Each path is a new rotation, seen through one point. The rows after it are directions, each followed by how far the rotation turns it, in degrees a step (0 if it stays put).
Each turn is a multiple of 5 degrees from 10 to 175, or 0.
Path 1:
[ -5  16   3  -5 -30   4  -8   5   4  14  -5  14 -17  17]
[ 20  14  -6 -21 -11  19   6  -4   9  20  10   0  -1   6]
[  6  10   4  -5  -1  15   9 -12   9  -3  13  -7  23  25]
[ -4  13  15  22 -13  10  16 -17  -9  -2   5  -1  -2  20]
[ 10  28   4  13 -18   7   4  -5  -9  -1  19   7 -12 -12]
[ 14  31   2   2 -14  -8 -15   0  17  -4   8   2  15   1]
[  6  21 -12  13   0  -1  -6 -18  19  13 -11  -4   0  18]
[-10  16 -22   3   0   8  14 -15   8   8  17  -7 -11   8]
[-14  16  -2  -6 -18 -16  15   5   4  -5  21  -8  -1  11]
[  4  21   9   3 -15 -13  12  13  -3  21  -9 -17   1   9]
[ 12  25 -11   8   8  11   7  13 -11  21   6 -10  13   3]
[ -5  21 -21   6   0   4  -3   6 -11 -11   8   3  16  22]
[ -9  17 -16   2 -28   4  -6  -2 -16  -7 -11  -1 -14  17]
[  2  15 -10 -13 -27  17 -13   5   1  16  10 -10 -11  -3]
[ -2  11   4 -14  -8  12 -10  10  12  15  15  -2  16  23]
[ 3 11  6  1 -5 15 16 -8 -3 14 -3 11  1 35]
[-7 -2  1  9 10  6 -4 -3  2  7  3 -3  5  5] -> 90
[  4   0  -2   4   0   6   5  -4  -4  10  -6  -1 -11  -6] -> 120
[-9  5  4 -4  3  6  4  2  5 -3 -9  1  3 -8] -> 0
[  6   0   9   4  -1   3   1 -11   8  -5   4   5  -1  -2] -> 25
Path 2:
[ -1   5 -12   6 -15 -20  -2  10 -20   3  -2   0  20  11]
[ 20 -14   4  -1   8 -30 -14  -6  -3  -5  -9  -5  -1   9]
[ -5   3  -5   7  -3 -10 -33   8  -4  16   3   0   5  11]
[ -5  -7 -14  -5  10 -23  -8  17   1  -5 -17 -16  -6   6]
[-11 -11   4  17  -6 -20 -19  -4  -4  14  -6   3 -16 -11]
[-10   2 -26  11   0 -11  -9  -4 -18 -13  -5  -5   7   4]
[  4 -26   2   9   9 -13  -9  -3  -7   3 -16   5  16 -10]
[  7   3 -23  -6 -10  -8 -22  -6 -16  12  -1   7  11  -8]
[ -4  -6   2  -9  -3 -21  -3  -5  -9   3 -20 -18  14  13]
[ 12  -3   0   8 -15 -31 -11  10  -9  14   6  10   0  -2]
[  2   2 -10   3   8 -20 -24  -8  -4  -9  -6 -14   0  20]
[ -7 -15   4  13   6 -14 -17  23   0  11  -9   1   9   4]
[ -1  -3 -29  -2   5 -17 -18   4  -4  -1  -6  -5 -16 -11]
[-23 -11   2  10  -3 -12  -9 -11 -10   6 -17  -9   4   3]
[  5  -7 -20  12  -4 -20   1   7 -19  -4  -5   9  10 -11]
[  9 -11  -6  -1   6 -11 -20 -25  -8   3 -13  -3  11   2]
[ 5  5  6 -2  0 -6 -5  8  6  2  5 -3 -4 10] -> 45
[ 1  5 -5  5  1  3  8 -3 15  5 -1  3  3  2] -> 0
Path 3:
[  0  15  -9 -11  -4  -2 -24 -12   2 -19 -15   2   4   0]
[  7   7  -4  -2   4   8 -24   0  19  -2  -5 -15 -16   1]
[ -3   5  -6  17   9   7   2 -15  19 -12 -13 -13  -3   7]
[-12   8 -16  -6   5   8  -6  -2   1 -21 -16 -10  11  -8]
[-10  -8  -7 -16  -4   9 -20   1  17  -6 -13  -6  -8  -3]
[  1   6  -2  -3   4  -2  -2 -26  22  -9 -15  -2  -9   4]
[ 13  12  -3   2  10   1 -14 -11  10 -20 -11  -9  10 -10]
[ -5   2 -13   6  -7  13 -24   4  11  -9 -11 -14  -6  11]
[-14   9 -12  -4   9   8   7 -10  16  -8 -13 -14 -14   4]
[ -2  -7  -8  -6  12   4  -2  -7  19 -17 -15  -5   6 -18]
[ -6   0  -8  -9  -9   2 -26 -12   9 -14 -15   4   2   4]
[  8  20  -4  -8   5   3 -14 -10  15  -4  -9 -10 -18   4]
[  9  -1  -5  17  12   8  -3  -9  23 -13 -10 -15   3  -3]
[-16   8 -16   2  -1  10 -10  -6   6 -19 -16  -7   9   5]
[ -9   2 -10 -19   3   6  -9   1  13  -8 -14  -9 -14  -8]
[  1  -9   1  -1   6  -1  -4 -18  27 -11 -15   0  -5  -3]
[  3 -14   3   4  -1   4  -6   7   7   2   0  -1   1  -4] -> 135
[ 9  8  2 12  1  2 -6  0 -1  2  4 -5 -1  5] -> 70
[ -4   2  -3  -7  -7   3 -11   7  -4   4   1  -1  -7   4] -> 110
[ 5 -1 -9  4  4 -5  3  8 -1  1 -2 12 -4  2] -> 0
Path 4:
[ -8  -2  15  -2 -15  -7 -15   2 -26 -29   3  -2  -9  -5]
[  2  -8   7 -20  13 -10  15  14  -3 -15  14   5 -20 -23]
[ -8   3 -27   8 -17 -21   8  -5  -9  -8   6  -6 -12 -20]
[ 19   9   9   0 -10 -31   3   7 -17   0  15   8   3   0]
[  5 -22  21   6 -10 -18  10  -6  -3 -14   1 -22  -9 -10]
[ -7   0   1   0 -13   0 -12  18  -6 -30  28  -6 -11   1]
[  7  15   3  -9   0  -6  23  11  -3 -21  -1   4  -6 -27]
[  3  -9 -17 -11 -18 -27  -3 -11 -22 -10  -1   5  -4  -9]
[ -5   4  21   0   4 -35  -3  11 -13   5  12  -1 -14  -6]
[  8 -17   5  20  -4  -2  16  -8 -12 -13  17 -14 -16 -15]
[  8   4  -7  -3 -18 -14   2  16  11 -20  25  -8   5  -1]
[  3  16  18  -1 -17 -12  13  -1 -14 -23 -14  -2   1 -18]
[  3 -23   4 -24  -2 -14 -10  -2 -19 -18   8   5 -11  -8]
[-20   7  -2   5   4 -22   4  12  -3  -5  11  -7 -27 -20]
[ 20   2 -10  16  -9 -10  14  -4 -20  -9  24   5  -6 -12]
[ 13  -5   9  -6 -18 -32  10   8  10 -10   7 -12   9  -3]
[-2  3 -9  4  4  9  5  4  5 -3  9 -1 -5 -5] -> 90
[ 3  2  5 -9  5 -6  0 10  8  3  6  4  2  3] -> 155
[ 2  1  0  5  4  3 -9 -8 11  1 -4  9  1 -1] -> 0
[11 -7  5 -3  6  5 10 -5 -3  0  0  4  1 -4] -> 135
Path 5:
[ -6  31  -4  -4   1   5 -18  -8  10   0  -9   2  -4  -9]
[ -8   7   0  17   6  18  -6 -19  -2 -12  -3  -9  16   0]
[  4  19  -3  12  -6  17 -11   1   4 -17  -2  19  -5 -13]
[ -7  16   3  -7  11  10 -13 -19   4 -16 -13 -12  -5  -4]
[-11  13  -9  14  -2  25 -14  -2   6  -1   5   8  16  -5]
[  9  13   5   9   3   8  -1 -23  -2 -20  -8  10  -4 -12]
[-15  19   1   5   1  18 -21   6   3 -12  -8  -9  -4  -3]
[  2   5 -13   2   6  19  -8 -21  12  -7  -7   7  15  -8]
[ -9  25  11  14  -2  11 -12 -12  -8 -12   4   4  -5 -12]
[  3  10  -8   8   4  23  -6   0   9 -21 -23 -11   1  -1]
[ -9  11  -6  -6   7  18 -22 -13   4  -8  11  11   3 -14]
[  0  25   4  17  -2   8  -3 -19   0  -4 -16  -3   7  -5]
[ -6   2   2  10   5  28 -14   3  -2 -27   0  -1  -2  -5]
[  3  21 -10  -8   2  12 -12 -13  14  -5 -12   8  -1 -13]
[-18  11   8  12   4  16 -14 -18  -7  -8   0 -11  11  -2]
[  9  12  -6  14  -4  22  -4   1   7 -18  -8  12   1  -9]
[-5  2  4  1 -3  9  7 -5 12  0  2 -1 -8  2] -> 0
[-6  1 -4 -3  1 -1 -2 -9  3 12  4  0 10  0] -> 110
[  2   8   4  -6   0 -10  -1  -8  -1   1   1   6  -8  -6] -> 135
Path 6:
[-10  -4   7   9   6  14  -3   7 -16   2  13  -3  -5  26]
[ -2   7 -15 -11 -16  -3  18  12   4  -6  19 -14   2  15]
[ -7 -12   1   1   5  -3 -11   1 -27 -13  18  -9   2  14]
[  4  18  -3  -5 -24   5  -2  10   1 -19  16  -6  -4   5]
[ -2 -12  18 -11   3  -7 -10  15 -19 -13  13  -2  11   0]
[  9   7  12   3 -24  13 -10  14   2  -7   7   5 -10  16]
[ -3 -22   2 -14  -1  -8  -1  29  -4  -1   3   3   8   5]
[  7 -14   1   6 -14   8  -8   5  -2  -7   2   4 -24  20]
[ -7 -10 -20 -15   6  -1  -1  27   2 -10  12   6  -3  -1]
[  7 -11   7  -3   7   7   2  -2 -10 -21   7   4 -25  16]
[ -1  12 -10 -20   8  11  -2  20   2  -2  18  10  -4   4]
[ 10  -9  10 -15   8   9  13   2 -20  -9   0  -4  -3  18]
[  6   9  -7 -10  -6  10  -7  11  -9  18  23   3  -2  17]
[  8 -11  -5  -5  -5   7  20  11 -26  -8  -1 -11   3   7]
[  6   1  -4   6 -12  -2  -8   5 -13   9  30   1 -17   5]
[ -3   0  -1   8  -3   9  15  26 -17 -18   7  -8   2  -4]
[  2 -11   9  -1   5  -7   0  -8  -6  -1   1  -1  -3   1] -> 155
[12 -3  0  5  7  3 -2  1  8 -2  5 -6  6  2] -> 0
[ 4 -7  3  9 -4 -1  1  9  0  5 -2  4 -5 -9] -> 40
[  7   3   2  -3 -10  -3   7  -6   7  -1   1  -2  -9   2] -> 170
Path 7:
[  7   7 -11  17  -4 -11  18  -8   0  12  15   2 -15  10]
[  6  16   0  10  -2  -3   6   8 -12 -13  19  20  -2   8]
[-18   1  -4   4 -19  -8   9  -8  -6   7  16  12  -9  11]
[  9   5   3 -11  -2  -6  12   6 -21  -2  15   4 -22   2]
[ -1 -14  -7   2 -19 -13  11  11   5  -3  13  16 -10   8]
[ -1  -1  -9 -15   1  11  -2  -5  -8  -3  22  17 -17   5]
[ 16  -9 -21   6  -8  -5  11  -5   1   8  14  -3 -19  10]
[12  8 -7  8  5  3  3  6  1 -9 23 24 -8  6]
[-10   5 -16  14 -15   3   6 -11  -1   6  19   9  -6  13]
[ 11  16   2   4   6  -6  17  -4 -17   1  17   8 -16   6]
[ -2   1  -3  12 -24 -14  13  11  -5  -5  13  15  -4  11]
[-12   5   4 -14  -5  -2   3  -6 -11   1  18  19 -18   5]
[  8 -11 -13  -3 -19  -9  12   6 -11   4  12  -3 -19   6]
[ 10  -5  -1  -6   3  -3   5   8   7  -9  19  26 -13   3]
[ -4  -5 -23   4 -16  11  -3  -6   0   0  20   8 -12  12]
[ 18   7  -9   5  11  -5  12  -8  -4   5  19   8 -21   8]
[ 10   1  -1   0   4  -4   7  -1  -6   5  -3 -10  -7  -1] -> 120
[-4 -5  1  3 -1 -9  6 -5 12  9 -1  2 -1  1] -> 175
Path 8:
[  4   5  23  -9  -7  -9  17 -15  12  -1  -5  17  12  -2]
[ -6   6  17 -13 -10  -6  20  -6   0  -7 -11  21   2  -4]
[ -1   1  13 -14 -11  -5  25  -5  10  -3  -1   7  -5 -19]
[ 12  -4  14   4  -8 -13  20  -8   6  -4  -4  14   1 -19]
[  4  -4  11  -1 -20  -1  22   1  -3  -7  -2  17  13 -12]
[  3  -2  16 -10 -14   1  19  -5  13  -1   9  10  17  -7]
[  2   4  22  -6  -7 -11  15 -15   6  -2  -6  19  12  -1]
[ -7   5  16 -16 -11  -3  25  -4   1  -6 -10  19   0  -6]
[  2   1  14 -13  -8  -8  23  -6  13  -3   2   7  -4 -19]
[ 13  -4  15   0 -10 -12  22  -7   2  -6  -9  16   3 -19]
[  4  -4  10  -3 -21   0  25   4  -3  -7   2  16  12 -13]
[  7  -1  18  -7 -13  -2  19  -7  15   1   8  12  18  -6]
[  2   6  18  -7  -8  -6  14 -14   4  -4  -9  21  15   0]
[ -9   3  15 -18 -13  -3  25  -4   2  -8  -6  15   0  -7]
[  5   1  16 -10  -6 -12  24  -8  13  -2  -1  10  -4 -16]
[  8  -4  12   4 -10 -12  21  -5  -3  -9  -7  18   0 -18]
[-9  0 -5 -6 -7  8  4  8 -7 -4 -1  1  0  2] -> 125
[-2  1  7  5 -6 10 -4 -4  7 -7 -6 -1 -1 -6] -> 0
Path 9:
[  1 -10   9  -6  -4 -20 -20   6  -2  11   1 -10 -19  17]
[  2 -11   6  -2  12 -28  -5  -5 -14  18  -1  -2 -15  -1]
[-12 -19   7   1   9 -28 -21  -8  -5   1   1  -8   0   0]
[-18  -7   0 -19  10 -26  -2  -7  -5  -1   4  -5 -13   5]
[-10 -21  12 -15   7 -12  -8  -9  -2  -2 -13   9 -24   1]
[ -3 -12   7 -11  -4 -16 -17   5   0   6  -2  -7 -22  15]
[  3 -12   8  -3   8 -25  -7  -3 -12  22  -3   1 -23   1]
[ -6 -19  10   1   8 -26 -21  -4  -4   8   2  -9  -2   1]
[-18  -8  -1 -16  12 -30  -3  -7  -9   2   5  -8 -10   3]
[-16 -23   8 -11  10 -12 -10 -14  -2  -5 -10   8 -18  -1]
[-11  -9   5 -18  -3 -14 -15   2   3  -1  -3  -5 -25  16]
[  2 -12   9  -6   6 -18  -6  -1 -11  18  -4   3 -28   5]
[  2 -18  12   4   3 -24 -22   0  -6  10  -3  -8  -8   6]
[-12  -6  -1 -10  11 -32  -3  -8 -14   7   8 -12 -10   0]
[-18 -23   8  -8  10 -21 -11 -15  -4  -3  -6   1 -11  -5]
[-16 -10   2 -21   0 -15 -13  -3   3  -3   0  -6 -20  13]
[ -3  -1   1  -8  -4   9   1   0   6  -5  -5   6 -10   4] -> 65
[ -1  -6   6   1   2  -1   2   7 -13  -8   4   1  -4   4] -> 0
[-2 10 -5 -8 -3 -4  2  6  0  0  8 -7 -2  6] -> 145
Path 10:
[-26   3  -2   7  10   2  -5  21   1  18  -4  -3  -7   4]
[-15  21   0   4  13   8  -6  18  -1   0  -9  -9 -10   0]
[  1  13   2   5  14   0   3  32  -1  -8 -12  -2  -9   0]
[-2  1  1 13  4 -7 11 30  2  4 -7  1 -4 12]
[-11  10   0  13   3  -9   4  18   9  13   1 -13  -1  16]
[-10  19  -8   9   8 -13 -11  17  15   1   2 -13  -5   4]
[ -3   9  -5   5   7  -7 -10  27  20  -2   3   5  -8  -8]
[ -1   3  -2  13   9   5  -6  25  13  10   5  11 -13   3]
[ -8   4  -2   9  21  -1  -8  14   0  19   1   5 -10  17]
[-17   7  -2  -2  18  -8 -11  17  -4  10  -9  -5  -9  -1]
[-18   9   0   2   9   4   0  28   0   1 -12  -4  -8  -9]
[-4 14  3 13  8 12  6 26  3  1 -4 -2 -7  9]
[ 7 13  2 13 13 -6  6 23  0  3 -2 -5 -8 18]
[ -4   5  -1   7   5 -25   0  23   7   8  -6  -9  -1   8]
[-16  10  -5  11  -2  -8  -4  23  20   9   3  -7  -1   0]
[ -6  17  -8  12   9   6 -10  18  22   2   8   2 -11   1]
[-2 10  0 -4  7 -2  5  8 -1  5 10  3  5 -1] -> 0
[ 0  8 -1  5  3 10 -2 -9  0  2  4 -5 -2 10] -> 100
Path 11:
[ -6  14  24 -27   5  -3   0  12  -1  -8  -3 -11  -4   0]
[ 17  -4   7 -25  -3 -15   3   3  11 -19 -10   1   6  -4]
[  1   6 -19 -11  -8 -25  -9  -5  -9 -22 -12   5  -1   3]
[-12  -6 -14   0   3 -15  -5   7   0 -10 -11 -21 -23   7]
[ 11   2  14  -1  -1  -3 -14  13   0  -5 -13 -27  -4  17]
[  0  20  21 -21   9 -16  -2   9  -2   1  -8  -3   8  19]
[ -5  -7   1 -28  10 -12   0  -1  11 -11 -20   8   6  -3]
[ -2   2 -10 -14 -12 -10 -13  -6  -8 -30 -12  -5  -5 -10]
[  2   7  -7  -6  -7 -21  -1   7  -4 -10   7 -22 -25   4]
[ 14  -5   2  -1   1 -18   0  13  12   0 -14 -22  -1  22]
[-10  11   6  -9  13 -11 -11  10  -6  -3 -24  -2  15  20]
[-14   0  13 -27  16  -1  -4   6   1 -15 -15   0  -8  -5]
[ 17   0   4 -24 -10  -6  -9  -6  -3 -25  -6  -8  -9 -10]
[  7  13 -10 -14  -8 -32   3  -3  -6  -9   3 -11  -6   8]
[ -5  -8 -13  -2   2 -23   1   8  14  -4 -18 -18  -2  16]
[-10   3   7   3   6   1 -14  18  -6 -14 -20 -15   6  14]
[ 8  1  0  5 -7  5 -8 -2 -6 -5 -5 -1 10  2] -> 135
[ -5   3   1   3  -4   1   2   1   4   9  -1 -13   6   5] -> 70
[ 1 -2 -8 11 -2 -5  4 10  0 -6  3 -1 -3  5] -> 65
Path 12:
[-11 -18  -9 -12  22  -3 -14  15   2  -7   8  -1   5 -13]
[ -9 -16 -11 -15  15   3 -14  16   6  -2  14   1   2 -15]
[ -5 -14 -11 -16  16   9  -9  18   4  -1  18   1  -2 -13]
[  1 -12  -9 -15  16  15  -7  19   2  -3  21   6  -4  -9]
[  4  -9 -10  -9  18  16  -3  20  -3  -4  22   4 -10  -3]
[  5 -13 -10  -4  17  18   2  18  -8 -12  21   5  -7   4]
[  7 -14  -5   3  22  15   3  14 -10 -17  16   6  -5   4]
[  6 -16  -6   8  22  13   3  13  -6 -19  13   9  -1   4]
[  3 -19  -5  10  23   9   2  12  -2 -22   7  10   5  -4]
[ -6 -16  -7  12  23   3   0  10   4 -20   6  11   8  -9]
[ -8 -13  -8   8  20   1   0   8   8 -15   9  13   7 -17]
[-15  -8 -11   8  20   3   2   7   9 -11  11  17   5 -17]
[-19  -3 -14   5  18   1   1   7   6 -10  17  17   1 -16]
[-23   1 -14  -3  17  -1   1  12  -2  -8  18  13  -2 -13]
[-20   2 -12  -6  16   2   0  13  -7  -6  21   9  -5  -5]
[-19   1 -13  -8  17  -2  -3  12 -14 -10  20   5  -7  -2]
[-3 10 -3 -4 -3  6  4  2 -2  6 10  2 -8  1] -> 35
[  6  -6   1 -13  -1   1  -8   4  -1   5   0  -8  -2   2] -> 20
[  0 -11  -6  -2  -7  -2   0  -6  -6  -3   8   6   1  -3] -> 0
